In the data rows, the value 128 means zero.
Some points:
[143 101 175 103  96 119 143 153 149  92 186 141 125 148 110 109 115 132 130 105 164 186  97 145 115  51 122 161 173 135 111  85]
[175 129 120  96 167 110  73 139 146  98 143 123  89 152 174 128 151 102  85 137 123 156  92 120  71 133 143 150 178 168 109  99]
[ 67 110  65 141 140 128 143 103  92 142 167 150  79  84 170 141 155 178 128 129 135 103 108  42  70 157 106 136 104  62 117 112]
[127 134  94  96 146 153 178  60 127 121   2 154 165 139 144  87  87 107  66 255 152 117 189  93 149  92 100 124  76 155 156  82]
[115 148 117 156 140  90 124 124 136  59 149 137 152 136 143 150 109  66 105 124 180 105 157 130  92  69 153 108 115 123 126 107]
[148 160 127 205  45 104 135 140 124 166 118 153  88 121 106  79 156 105 142 224 173 167 114 145  50 128 146 112 174  94 151 147]
[112 167 104 129 116 136 150 113 157 155 162 142 135 104 135  97 138 143 115 128 126  78 134 127 178  82 117 124 118 164  96 129]
[112  87 159 131 125 144 126 170 133 124  89 126 117 117 144 138 209 111  79 124 170  96 125 158 146 178  81 127 138 148 157  60]
[149  80 121  66 116 129  80 105 174  62 186 127 122 113  95 117 159 112 109 202 122 204  88 141 170 168 142 111  96 158  97 162]
[116 130 141  93 163 123 117 131 161 180 108 147 101 182 126 115  96 109 124 152 124 108  99 160 139 140 105 200 115  85 126 192]
[135  91 106 163 122 110 105 111 139 142 107 135 153 106 137 136 116 123 150 144 161 104 107  97  84 128  82 132 137 177 168 157]
[131 155 103 136 130 149 102 134  83 160 177 120 168 165 190  98 152 163 126 104 129  98  89 209 132 109 119 136  58 124 144 103]
[ 58  58 134 132 141 108 150 138 155 142 109 151 119 126 163 129 165 136 141 147 133  79 138 166 163 155 140 129 163  88 134  99]
[ 85 103 132  97 128 167  87 107 168 147 110 133 155 168 116 154 149 147 139 135 128  82 145  89  95  96 131 117 130 118  74 173]
[153  96 127 151 181 157  92  58 118  91 109  75 108  95  44 182 135 165  95 134  73 107 133 125 109  66 101 164 130  84 177  92]
[ 98 167 193 124 134 136 129 115  76  45 150 123 110 123 100 151  87 144 112 151 104  88 109 131 100 161  72 149 145  88  81 134]
[149  53 167 158 114 130 114  90 217 134 104 124 143 108 194 134 154 106  74 140  65 144 128 116 173 108 122 139 102  89 116 164]
[151 183 163 131 104 134 116 140 118 158 116 124  99 113 162 153 120 218  98 103 176 170  97 112 144  81 124  97 126 132 110 134]
[143 137 138 179 127 148 104 106 168  83 114 161 108  82 175  97 140 117  83 119 141 200  78 123 144 125 101 138 142  97 115 146]
[159 116 123 162  90 167 121 137  59 110 158 139 118 134 117  70 151 165 139 138 169 129 137  93 143 124 100 124 108 181 102 160]
[158 196  67 175 165 166 103 115 152  95  80 154 134  82 151 154 126 114 174 108 169  84  78 155 165 154 168 141 125 100 123 137]
[141 112 117 122 135 145 133 122  71 120 145 184  83  92  86 159 117 111 125 143 121 135 140 153 141 172  92 130 144 167 116 158]
[185 109  95 116 186  82 105 131 128 116  49 129 118 160 129 123 164 138 181  94 135 136 167 141  85 123  94 102 156 102  35 159]
[ 54 166 100 142 101  75 114 139 107 131 131 158 153 162 125 116 123 122  67  92 123 135 133 117 158  69 143 137 105 107 158 183]
[155 114  93 120 217  37 183 180 117 144 143 133 126 107 140 135 147 130  97 135 125 125 157 171 118 119 122 114  78 105 117 105]
[148  91 111 104 149 161 187 111 143 144 147 100 177  96 115 163 122  73 150 100 216 177 150 123  77 115 110 198 168 104 130 108]
[ 61 141 123 161 104 117 120  61 103 133 150  82 129 149 123 148 152 121 116 131 123 160 134 179 126 147 165 180 109 131 153 123]
[127 192 129 134 108 115 177 134 211  70  98 128 108 109 149 121 136  87 117  82  94 162 156 133 149 161 111 147 109 140 161  85]
[184 188 226  87 186  91 135  70 141 147 128 149 121  90 155 193 164 136 172 189 177 146 171 155 172 126 159  78 111 143 115 114]
[123 157 141 128 132 161 142 134 203 142 110 149  88 131 133 137 169 153  68  50 110 128 194 102  86 156 158 110 107 168 195 152]
[116 139 120 118 116 147 138 175 160  98 129 117 215 130  78 144 145  99  98  89 155  90 131 182 121 135 121 112  97  96 121 143]
[157 114  87  81 128  87  90  80 136 144 178 105  95 155  93 129 138  99 114  96 108 119 127 110 118 184 164  99  89  85 187  88]
[153 151 153 140 122 133 104 173  75 207 112 146 178 132 142 122 152 106 199 120  96 101 107  86 162  91 156 108 123 112 132  69]
[160 129 123 156 109 118  92 137  91 131 112 187 166 119  77 104 127  98 135  95 151 135 121 129 152 151 129 105  93 129 134 162]
[110 153  96 150 137 156 151 149  86 108 106  98  93 139  75 110 189  71 144 151  96 103 114 149 129  86 180 155 133 125 116 197]
[111 107 130 107 119 118 108 133 110 114 129 102 130 167 100 116 152  91 112 136 143  89  79  96 152 127 174  90 157 127 114  85]
[144 138 166 130 130 130 119 131 109 125 137 125 111 108 127 131 186 172 136 101 191 111 116 157 176 100  89 119 170 127 132 133]
[120 159 139  81 141 175 166 126 170 129 133  95  70 129 202 154 141  64 188 132  63 155 132 133  71 118  99  88 108 128 104 106]
[176 153 124 124 152 100 149 148 150 161 141 169 150 188 147 144  91 158 121 151 133 103 100 167  83 175 115 132 120 147 130 149]
[ 99 144 170 150 173 169 122 103 137 164 143 114 177 121 110  71  97 123 126 135 144 146 195  97  95 187 118  89 124  80 118 130]
[129 161 141 199 183 140  65 203 149 174 129 193  99  74 116 113 131  96 171 119  65 133 178 109 153 128 128 159 124 156 125 109]
[111  82 152 175 184  74 208 162 120  96  86 192 130 138  82  78  51 182 178  90 136 124  79 109 168 108 147  70 134 129 194 112]
[112 154 135 126 143 102 182 123 154 123 125  76 122 130 109 118 169 125 163 157 152 107  32  86 111 140  79 110  84 167 143 185]
[173 151 165  99 141 147 116 183  95 120 142  84  90 136 123  79 160 151 116 117 147 138 129 124 196 121 116 144 164 108 143 105]
[168 126 173 128  66 132 164  99 129 152 106  80  61 119 110  98  74 155 136  99 151  80 128 108 194 155 171 147  98 116  68 112]
[105 168 137 130 116  85 146 102 132 152 125  96 126 111  88 112 149 142 155 116  88 117 159 178 123  95  88 112 138 150 117 137]
[ 73  78  88 107  66  95  51 129 197  57 115 100  84  90 107  67 102 125 199 109 133 104 193 168 111 112 101 118 117 182 111 119]
[120 100  96 156 171 109 171 103  97 135 168 137 136 140 128 137 136  92  70 112  92 136 144 111 138 151 153  93 185 168  47 120]
[ 85  42 155 103 114 193 130 103 108 152 100 152 127 129 144 119 150 111 124  90 101 139 101 176 118 144 156 105 116 179 140  96]
[ 57 144  95 166 106  68  93 120  96 167 132  73 151 152 123 232  97  98  89 137 145 137 141 119 200 119  87 109 194 173 147 128]
[143  85  97 108 140  87 135 126 135 137 123  80 133 160 132 166 136 111 160 126 147 156 129 141  86 134 136 174 130 149 168 157]
[109 162 145 129 149 153  88 181  56  89 133 128 130 179  63 127 121 122 131 146 147 165 162 108 114 132 176 133  53 153 137 108]
[154 126 197  91 102  89 111 144 119 130 148 192 135 103 172 155  60  88 163 161 160  63 115 118  92 139 142 169 141 123 162 134]
[126 164 122  76 117 158 158 176 123 130  86  94 127 100  93 134  89 147  88 143  91 119  89 112 124 125 159 140 140 185 145 141]
[173 102  47 114  80 168 119 134 133 141 163 151  65 175 108 165  83  87 130 178 127 103 148 169 155 110  86 103 165  42 161 138]
[153 139 164 126 142 164 158  40 120 132 181 153 113 218  98  94 101  99 159  77 103 124 127 135 187 132  50 137 107 150 142 128]
[119 128 126 166 159 124  53 111 133  86 157  90 144 120 175 136  69 121  84 130 130 138  97 167  98 110  99 133 171 149 137 113]
[ 96 131 162 120 171 145 150 123 128 151 131 146 127 118 106 113 119 151 121 139 120 136 137 150 114 128 166 138 177 114 165 173]
[117  99 185 117 163 137  85 154  81  83  61  97  94 106 205 143 104 129 127 149 119 149 145 114 117 148  94 119 121 112 152 146]
[144 118 148 153  94 136  96 169 153 133 112  96 109 170 151 144 125 135 102 111 122 161 170 144  84 111  95  53 119 109 177 151]
[ 95 125 144 135  66 152 127  76 117 110 127 102 147 110 121 151 120 125 132 121  98 136  79 157  91 110 165  49 130 130  86 123]
[153 127 106 135  92 179 139 110  88 160 130 152 102 130 126 140  89 114  95  72 168 123 144 118 134 119 131 132 148 159  79 157]
[123 139  97 141  97 132 162 103 101 118  82 110 172 142 140 105 119 170 107 130 110 115 151 188  91 173 126 194 176 130  99  51]
[112 114 138  92 122 118 113 137 151  95 122 154 152 161 129 154 136 136 136 113 139 120 142  80  98  64 149 145 103 112 100 134]
[124 147 142 134  73  64 122 121 142 162 123 190 141 134  73 129 163 149  94 129  87 145  86 105 101 145 120 151 145  92  77  57]
[150 107 104 100 107 106 129 175 142 173  97  98 120 109  93 145  93 146  96 121 106 151 126 146 119 150 148 117 112 117 105 157]
[104 158 111 115 149 103 134 115 142 119 158 174  94 163 139  97 126 178 138 137 109 124 164 121 118  95 171 157 140 154 153 144]
[109  64 149 220  94 163 160 171 145 195 165 106  77 129 120 185  53 159 128 154 150 109 134 120 160 157 151 162  14 176  44  79]
[104 138 117 102 141 112 111 140 161 133 114 149 160 166 108 154 136 160 192 132 139 102 110  48 135 182 143 144 160 115 153 134]
[135 122 107 106  77 113 162 109  81 108 159 149 171  59 146 132 140 112 156 137  68 120 167  99 114 143 107 116 126  95 180 160]
[ 81 147  78  60 160 162 121  91  90 157 108 166 120  92 108 110  92 178 149 124 159 183  78 157 152 108 181 107 151  93 130 100]
[159 123 147 145 166 142 126 157 195 164 213  85 146  82 110  85 128 123 114 134 119  71 144  89 103  94 177 135 139 122 174 137]
[163 108 140 154 130 118 119  69 102 159  78 108 147 125 112 127 136 103 150  99  62 139  73  93  85 131 139 154 128 139 148  99]
[159 116 123 119 114  93  97 109 111 124 143  42 176 122 155  44 108 144  88 123 144 126 154 166 188 166 127  87 154 157 113 165]
[120 169  92  95 150 146  98 180 169 135 148 118 157 104 185 113 124 138 169 145 132 176 150  80 165 130 103 174 133 149 110  99]
[180 110 121 195 141 163 166 128 173  59 128 119 189 196 158 189 119 167 184 191  82 142 168  98 125 159 180 109 203 117 124 152]
[139 112 114 105  83 137 161 149 109 117 162 178 161 102 130 179 174 195 203 129 115 149 141 130 135 110 142 155  96 122 163 133]
[ 86 160 187 118 103 122 151 169 100 149 123  97 121 128 162  84 144 104 138  81 139 200 150  71 171 166 121 124 103  82 104 121]
[106 135  87 114 131 171 182 185 130 135 139 124 154 118 108 129 108 136 123 130 100 123  89 114 110 128  91  74 135 139 157 120]
[166  99  92  93 100 114 154 134  32  96 128 102 152 118 183 118 128 119 100  99 116  99 123 159 159 117 164 174 114 132 104 184]
There is one direction along which these points spread out most. Take the direction at right angles to it along which they spread out most. Then take the direction at right angles to both along which they spread out most. Go by this last direction. Where along it does each point below lie, from 0 to 99? The average is 50, and the first point in the table lies past the average. One standard deviation of the points above along it is 16.
[155 114  93 120 217  37 183 180 117 144 143 133 126 107 140 135 147 130  97 135 125 125 157 171 118 119 122 114  78 105 117 105] ~ 51
[106 135  87 114 131 171 182 185 130 135 139 124 154 118 108 129 108 136 123 130 100 123  89 114 110 128  91  74 135 139 157 120] ~ 35
[153 127 106 135  92 179 139 110  88 160 130 152 102 130 126 140  89 114  95  72 168 123 144 118 134 119 131 132 148 159  79 157] ~ 46
[129 161 141 199 183 140  65 203 149 174 129 193  99  74 116 113 131  96 171 119  65 133 178 109 153 128 128 159 124 156 125 109] ~ 76
[ 61 141 123 161 104 117 120  61 103 133 150  82 129 149 123 148 152 121 116 131 123 160 134 179 126 147 165 180 109 131 153 123] ~ 38
[120 159 139  81 141 175 166 126 170 129 133  95  70 129 202 154 141  64 188 132  63 155 132 133  71 118  99  88 108 128 104 106] ~ 78
[159 123 147 145 166 142 126 157 195 164 213  85 146  82 110  85 128 123 114 134 119  71 144  89 103  94 177 135 139 122 174 137] ~ 54
[131 155 103 136 130 149 102 134  83 160 177 120 168 165 190  98 152 163 126 104 129  98  89 209 132 109 119 136  58 124 144 103] ~ 46
[144 118 148 153  94 136  96 169 153 133 112  96 109 170 151 144 125 135 102 111 122 161 170 144  84 111  95  53 119 109 177 151] ~ 67
[185 109  95 116 186  82 105 131 128 116  49 129 118 160 129 123 164 138 181  94 135 136 167 141  85 123  94 102 156 102  35 159] ~ 54
[184 188 226  87 186  91 135  70 141 147 128 149 121  90 155 193 164 136 172 189 177 146 171 155 172 126 159  78 111 143 115 114] ~ 83
[ 73  78  88 107  66  95  51 129 197  57 115 100  84  90 107  67 102 125 199 109 133 104 193 168 111 112 101 118 117 182 111 119] ~ 65
